0: [ 85 171 127 124 128 174  15 156 121 103 148 176]
1: [109 120 193 200  93 112 128 153 101 147  75 120]
2: [134 138 201 149 105 135  91 175  96 125  28 167]
3: [147  90 133 208 120 101 179 109 108 138  85  97]
4: [ 95 174 204 144 100 156 138 110 108 186  84  94]
5: [ 72 183 190 188 118 151 147 115  98 131  61 118]
6: [ 46  95 158 123 159 160 179 134 148  80 142 136]
7: [137 143 207 122 136 146 101 225  75 131  39 117]
8: [123 219 134 157 144 109   0 146 128 109 115 137]
9: [ 82 202 143 173 149 108 144 126 119 147  83  77]
10: [175 165 154 150  74  48 101 144 148 125 106 150]
11: [ 95 177 147 157 127 151  15 190 107 121  77 160]
12: [ 88 180 178 144 119 142  78  69 137  76 198 155]
13: [ 85 172 179 141 119 181   9 162 119 105 121 162]
14: [ 86 101 207 155 147 179  59 127  88 172  89 113]
15: [141 119 138 184  86  25 117 134 167 127 142 134]
16: [164 123 148 187 100  44 129  97 148 114 178 102]
17: [128 217 128 171  81 130 173 149 100 134 107  94]
18: [111 144 184 103 101 135 220 192 119 150 103  80]
19: [ 70  85 158 167 151 128 132 116 115  77 137 172]
20: [102 117 144 171 133 168  17 155 147  83 112 158]
21: [ 67 185 171 143  79 153 160 136 134 167  90 118]
22: [136 174 120 135 151 178  14  84 160 154 111  89]
23: [ 79 106 103 153 141 113 191 107 144  66 145 169]
24: [ 62 134 142 118 110 109 198 207 110 123  89 170]
25: [112  70 170 206 127 146  78  63 116 145 145 116]
26: [ 49 154 204 149 144 141 101 104 142  77 142 148]
27: [124 176 118 131 108 148   0 194 127 117 143 160]
28: [ 57 186 111 175  94 141 113 159 151 157 100 115]
29: [103 142 106 164 157 200  89 170  59  95 145 119]
30: [ 72 156 170 180 102 167 167 169 120 128  69  99]
31: [ 52 118 128 129 169 188 153 112 142  82 154 124]
32: [ 32 147 156 136 164 102  96 141 139 156 144 111]

[149 145 121 195  91  77  91 119 179 116 123 112] 15 16
[ 77 186 111 175 114  91  53 165 159 158  79 135] 28 11
[ 92 141 196 196 129 122  74 110  80 142  85 145] 1 14
[ 66 162 228 167 141  98 112 121 117 145 134  83] 32 4
[120 152 136 175 140 183  85  78 151 137 115  66] 22 25
[109 100 149 212 109 165 108  81 120 149  92 116] 25 1
[ 78 162 195 180 156 141  86  73 110 129  63 133] 5 14
[ 39 148 156 123 151 112  91 103 163 109 160 163] 26 32
[ 77 145 147 170 143 222  63  88 138  86 131 130] 20 26
[172 117 142 150 133 111  45 198 131  65 108 150] 20 27
[ 66 117 156 188 149 151  51 107 162 108 121 124] 20 26
[124 130 162 175 119 193  89 112 151 115 145  64] 25 22
[121  92 160 196 137 131  95  76 152 153 105  82] 25 3
[ 89 141 154 176 139 197 101 161 152 103  55  93] 30 5
[ 73 123 185 131 111 170 174 216  95 100  75 152] 24 30
[ 29 159 163 139 125 124 114 141 152 100 142 165] 26 32
[176 121 114 191 107  51  88 100 172 117 109 130] 15 16
[ 89  63 230 125 139 199 198 142 123  91 100 108] 6 30
[ 52 173 116 148 146 180  51  98 152 100 162 145] 0 12
[104  82 127 208 129 106 163  93 146 139 121  89] 3 25
[ 84 154 203 187  96 122 126 144 108 159  85 107] 1 5
[ 29 168 188 128 151 135 162 146 112 146  98 114] 21 5
[ 75 126 136 152 159 189  99 125 166  64 127 124] 31 26
[ 97 178 201 169 112  60 126  68 124 179  90 122] 4 9
[ 70 180 162 158 116 208 120 126 139  66 123 132] 26 31
[ 94 165 180 142 158 176  53 103 139  64 130 141] 26 12
[ 61 143 147 112 177 101  64 165 125 114 135 158] 32 0
[114 196 177 166 138  86  85 203  81 133  55 116] 7 2
[142  95 230 187 103  70  99  94 157 126  83 131] 1 15
[ 57 121 207 169 157 158  80  98 147  96 116 126] 26 19
[ 64 126 143 129 122 142 187 235  99  99  90 152] 24 30
[ 58 118 185 139 146 158  66 144 166  77 155 139] 26 20
[112 112 156 189 121 182 104 114 155 104 144  73] 25 31
[102 120 174 186  87  39 143 130 145 152 142 119] 15 16
[ 73 132 102 127 165 200  67 131 137  82 136 159] 0 20
[ 44 129 168 159 153 139  49 126 156 106 152 138] 26 32
[ 78 119 151 174 163 150 118 115 138 152  74  83] 9 5
[ 89 100 195 143 141 163  17 145 169  85 139 143] 20 13
[ 84  87 148 200 146 157 112  78 159 127  76 114] 25 19
[147 174 147 180  98 141  86  84 165 148  88  86] 22 4
